In the data rows, the value 128 means zero.
Some points:
[172 153 157  87 211 204 148 109  92 142 143 126 133  79 156 179 138 153
 104 137 104 158 104 149 165 114  97 160 113 182 195  99  76  95 194 132
 151]
[118 201 120 183 146  89 150 108 154 137 122 135  14 184 152  65 157  93
 149 158  78 145 148 144 129  80 147 150 161 136  72  59 140 139 142 144
 145]
[189  83 146  89 173 124 126 171  82  81 118  95 164 103  83 149 145 157
  83 126 145  62 138  15 130 196  49 104  87 183 100  81 112 131 131 131
  76]
[153 207 167 117 116 145 154 107 123 135  52  89 145 113 197 117 130  21
  62 143  90 169 177 132 167 103 108 120 131  77 125 235 188 150  84  82
 139]
[123 191 139 144 175 225  90 126 115 129  97  47 141  80  95 110 121  82
 126 206 154  97 145  35  99  95 168 214 144  94 157 132 122 159 176 160
 125]
[113 112 204 133 118 183 103 122 168 119  78 144 199 155  49 101 120  89
  90 107 143  97  70 181 122 120 133  94 119 170  91 128 224 112 129  81
  60]
[ 98  75  74 107 108 166  82  45 149 113  95 115 170 150 132  68 189 180
  81 133 140 135 182 157 192 161 125 123  68 123  85 106 172 115 142 184
 152]
[108  94 112 150 135 180  67 167  99 148  96 154 175 138 163 186 179 183
 106 139 134 152 207 163 119  83  61  61 105  62  73 139 180 152 177 175
  69]
[ 80 108 230 149  40 141 182 140  93 132  97 152 207 149 113 102  49 107
  77 139 174 160  91  88 143 120 182  97  90 116 234 107 161  99 176 112
 179]
[139 212 167 151  88  74 180 152 122 133 115 145  82 166  92 176  71  93
  71 130 112 132 192 163 116 101 186 122  83 173 111 164 121 117 137  81
 111]
[100  92 185  87 149 195 117 115  28 105 142 169   7  46 132 102 138 211
 128 169 128  74  17 116  92 185 122  86 136 131  47 117  27 130  81 181
  39]
[127 138  63 160 143 142  98  60  67 138  61  82 152 103  83 176  81 191
  99 118 176  61  53 113 159 121 120 130 159 164 105 202 161 153 143 156
 145]
[172 116 131  94 181 117 171 155 121 175 171 103  61 132 170 167 153 148
 173 120  82  93 106  71  67 191 151 201 140  84 142 105  90 111  80 110
 103]
[ 85 149 124 137  96 118 142 114 175 123 123  71 143 203 178 120 162  82
 168 129 199 120 167 151 136 148 115 168 189 142 122 160 176 150 187  64
 183]
[140  69  40 158  86  96 130 144 144 142 187  51 116 137 146  84 172 163
 198 174 109 209 174  33 168 100 167 176 168 168  47  68 173 141  62  79
 112]
[161 126  92 174 108 203  97  93 154  82 141 152 130 151 140 194 128 114
 130  87 127 210 171 255 173 173 105  27   0 138 165 110 193 154  89 129
 206]
[128  87  56 126  65  78 177 107 141 135 127 135 198 135 132 133 155  68
 141 138 119 134 128 147 130 134 116 186 123  83 164 158  98 122 126 135
 197]
[114 115 112 151 106  84 107 153  75  66 140 189 186 108 135  96 150 106
 156 114  95 116 154 157 166  63 122 144 172  74 132 156 123 104 151 121
 156]
[146  64 122 110 125 196 127 126 107 158 142 210  67 102  91 132  73 239
  42  86 116 181 126 138 108  96 128 115 130 130  76 145 116 147 169 177
 140]
[147 118 135 166 139 141 151 145 166 127 131 142 118 133 134  18 191 121
 105 138 199 106 175 163  91 158  84 107 143  83 126 134 128 100 169 146
  50]
[ 91 105 129  68  93 134  91  73 148 166 110  83 114 148 135 167 134 130
 141  73 179 124  98  88  92 169 141 112 115 170 252 129 119  90 121  81
 155]
[102 109 121 117 157 123 148 163 107 170 128 152  80 123 132 167 105 245
 165 109  85 184  90 146 154 139 150 113 207 109 156  88 107 122 124 162
  71]
[135 124 179  88 170 118  88  57 103 128 135 146 126 117 160 133  50 117
 156 137 205  76 109 102 175 155 236 180 173 233 160 139  21 145  88 132
 103]
[169  93 147 148  23  97 128 112 189 110 141 161 142  99 211  87  53 129
  64 117  77 116 108  80  65 147  48 119 128  55 127 139 112 195 158 153
 105]
[158 152  99 130 133  73 155  93  80 169 166 172 106  93 162 156  81 161
 143 126  93 124 113 138  67  83 169 183 137 148 154 137  99 156  60 114
 119]
[137 189  94 216  97  92 142  63 124 172 130  59 205 216 138  89 170  51
 110 112 225  77 130  98 199 120 149 109 154 103 197 125 125 106  68  53
 139]
[113 168 124 128 171 187 193 184 147 119 135 186  72  96 142 151 191 155
  88 133  99 159 103 213  83  90 136 147  94 103 100 116  99 120 190 110
 143]
[150 119 106 173 134  82 117 181  82 105 176 155  79 179  91 115 130 158
 163 131  95 195 101 174 119 135 101  83 184 113 153 149  81 104 161 197
  53]
[117 180 142 104 144 195 146  98 109 121 164 183  82 100  78 220 122 195
 127 136 136 199 125 192 112 117 162 134 121 150 133 127 151 122  54 196
 145]
[ 53  31 113 109 159 144 120 105  95  91 207 207 114 152  47 229 129 158
 152 182  99 202 142 203 156 117 112 100 113 175 205 144 187  79 159 170
 166]
[160 194 147 167  69  86 141 139 170  89 121 130 160 121  85 113 113 159
 111 145 117 169 148 203 167 134  73  85 171 203 176 114 200 141 123 126
 101]
[ 76 157 183 124 143 230 177 145 201  90 119  63 178 200 176 109 115 153
 162 105  89  55 112  73 164 100 138 162 169 112 114 137 162 106 118  88
 172]
[135 166  96  60  95 184 128  60 182 141 154 115 109  91 117  74 128  89
 146 190 125 135  88  51  82 128 206 139 153 155 115 198  57 141 158 101
 113]
[135  98 120 163  85 105 117 129 153 177 114  81 127 122 127  73  85  48
 113 137 186  60  96 120 128 122  58 205 118 127 118 203  93 180 114 106
 113]
[153 170 152 204 103  83 161 178 165  65  66 114 117 144  86 117 179 132
 172 143 131 158 129 134 178  62  59 155 134  91 123 145 222  82  55  14
 154]
[148  82  96 136 111 149  24 106 110 134 201 114 141 120 130 186 110 123
 120  85 158 122 191 128 105 199 144 113 151 157  98  99 148  75 168 108
 162]
[175 131  78  69 149 162  46 138  95 124 147  87 116  95  54 138 135 126
 168 109 192  65 153 108 122 148 248 138 152 184 117 117  97 117 120 162
 129]
[175 155 141 153 165 110 162 136 141 118  77 159 136 182  49 215 147  64
  89 174 136 110 152 114 169 101 119  65 122 165 132 106 139  87 144  89
 128]
[221  53 173  69 221 121  81 170 183 163  95 160 133  60 213  14 195 130
  85  60 129 111 127 111  31 117 115 104  51  41  35  55  97 168 147 241
  62]
[109 118 201  91  79  58 124 210  66 116 128 167 138 119 103 160 159 132
 163 172 136  83  98  92 158 186 207 156 160 108 156 132 119 133 175 114
 102]
[134 134 108  96 106 120  75 105 123 177 139  93 139 151 178 167 161  61
 119 134 105 133 182 116 110 189 128 119 108 195 148 145 191  86 104 124
 216]
[111 117 116 166 147  85 141 126 118 134  74  75  98  56  70 112  99 154
 140 207 147  65 177  69 136 122 111 144 103 134 137  76 115 101 133 129
 117]
[106 111 100  70 133 112  89  91 140 202 147  46 110  66 148  69 134  92
 161 106 112 107  88 130  53  86 141 162 171  42  75 120  66  99  88 168
  92]
[117 164 188 162  86  54 173 169 153  88 124 116 108 123 168 118 111  44
  92 141 115 222 175 130 116 122  64 136 170 154  88 119 171 131  51  77
 118]
[127 124  70 168 135  77  61  80 100 147 162  93  89  87  93 104 117 158
 135 119 178  40 188  90 117 216  98 110 119 131 125 123  73 149 137 114
 120]
[100 152 121 109 127  91 152 195 140  96  80  96 218 130 179 105  93 112
 155  87  85  97  61 140 138  98 209 167 179  25 138 135  62 127 162  86
 109]
[103 151  90 122 113 122 109  92 138 148 163 140  92 197 204 119  95 127
 173 141  80 170 130 105 180 170  86  20 147 158  49  97 102 117  77  92
 162]
[112 140 132 150 166 200 117 193 172 118 143 101 117 140 139 157 178 142
 171  64 126  82 106 195 132  81 181 130 174 137  98 151 129 183 142  17
 137]
[173 205 146 103 158 137 158 135  97  90  75  61 167 225 144 178  94  34
 176 134 106  84 140 116 122 156  68 171  52 162 165 161 133 169  74  71
 178]
[155  50 149  38 240 115 106 107  81 173 162 255  67  95 169 155 113 109
 111  77  53 172  89 190 193 101  52  44  67 163 133  52 115 129  74 255
 184]
[123 108  96 115 112 144 133 130 128  88  91 161 195 196 174 112 130 119
 103 119 126 115 110 105 128  77 134  89 139 130 141 203 134 179 137 224
 208]
[133 114 115  95  80  92 111  94 104  94 144 108 179 144  99 123 159 135
 121 148 110 138 171 144 143  97 122 148  70 119 173 128 158 188 149 166
 118]
[ 61  88 118 131 102 157 144  95 116 111 119  85 176 178 144  97 123  86
 140 115 137 113 111 140 115 155 118 120  78  99 136  85 153  91 156  60
  51]
[118 100 112 105 163  96  92 147 112 202 178 126  84  42  86 127  64 146
 127 139  86  82  84 114 116  82 124 133 102  99  99  80  57 150 165 177
  68]
[130  93 126 171 193 101 189 164 209 134 132 172 104  75 178   1 143 193
 171 108 125 172  85 135  89 136  66 143 111  53 115 132 118  66 127 188
 119]
[ 77 154 182 192  37  68 142 187 162  85 114 205 132 154  87 212  80 170
 106  99 101 191 114 117 120  99 118 118  87 160 140 147 179 146 113 162
 190]
[ 91 184 111 116 189  93 218 186 179 122 158 137 143  93  30 154 168 157
 167  92 194 173 145  92  88 201 219 160 151 115 147 137 122 135 157  82
 133]
These points spread out most along one direction. Take the direction at right angles to it along which they spread out most. Go by this last direction. Where along it does each point below lie, from 0 to 99? 50 is the average, and the first point above lies past it. One standard deviation of the points above along it is 16.
[ 76 157 183 124 143 230 177 145 201  90 119  63 178 200 176 109 115 153
 162 105  89  55 112  73 164 100 138 162 169 112 114 137 162 106 118  88
 172] 38
[ 91 184 111 116 189  93 218 186 179 122 158 137 143  93  30 154 168 157
 167  92 194 173 145  92  88 201 219 160 151 115 147 137 122 135 157  82
 133] 40
[140  69  40 158  86  96 130 144 144 142 187  51 116 137 146  84 172 163
 198 174 109 209 174  33 168 100 167 176 168 168  47  68 173 141  62  79
 112] 39
[148  82  96 136 111 149  24 106 110 134 201 114 141 120 130 186 110 123
 120  85 158 122 191 128 105 199 144 113 151 157  98  99 148  75 168 108
 162] 53
[153 207 167 117 116 145 154 107 123 135  52  89 145 113 197 117 130  21
  62 143  90 169 177 132 167 103 108 120 131  77 125 235 188 150  84  82
 139] 51
[106 111 100  70 133 112  89  91 140 202 147  46 110  66 148  69 134  92
 161 106 112 107  88 130  53  86 141 162 171  42  75 120  66  99  88 168
  92] 22
[ 91 105 129  68  93 134  91  73 148 166 110  83 114 148 135 167 134 130
 141  73 179 124  98  88  92 169 141 112 115 170 252 129 119  90 121  81
 155] 45
[ 80 108 230 149  40 141 182 140  93 132  97 152 207 149 113 102  49 107
  77 139 174 160  91  88 143 120 182  97  90 116 234 107 161  99 176 112
 179] 57
[172 153 157  87 211 204 148 109  92 142 143 126 133  79 156 179 138 153
 104 137 104 158 104 149 165 114  97 160 113 182 195  99  76  95 194 132
 151] 58
[150 119 106 173 134  82 117 181  82 105 176 155  79 179  91 115 130 158
 163 131  95 195 101 174 119 135 101  83 184 113 153 149  81 104 161 197
  53] 61
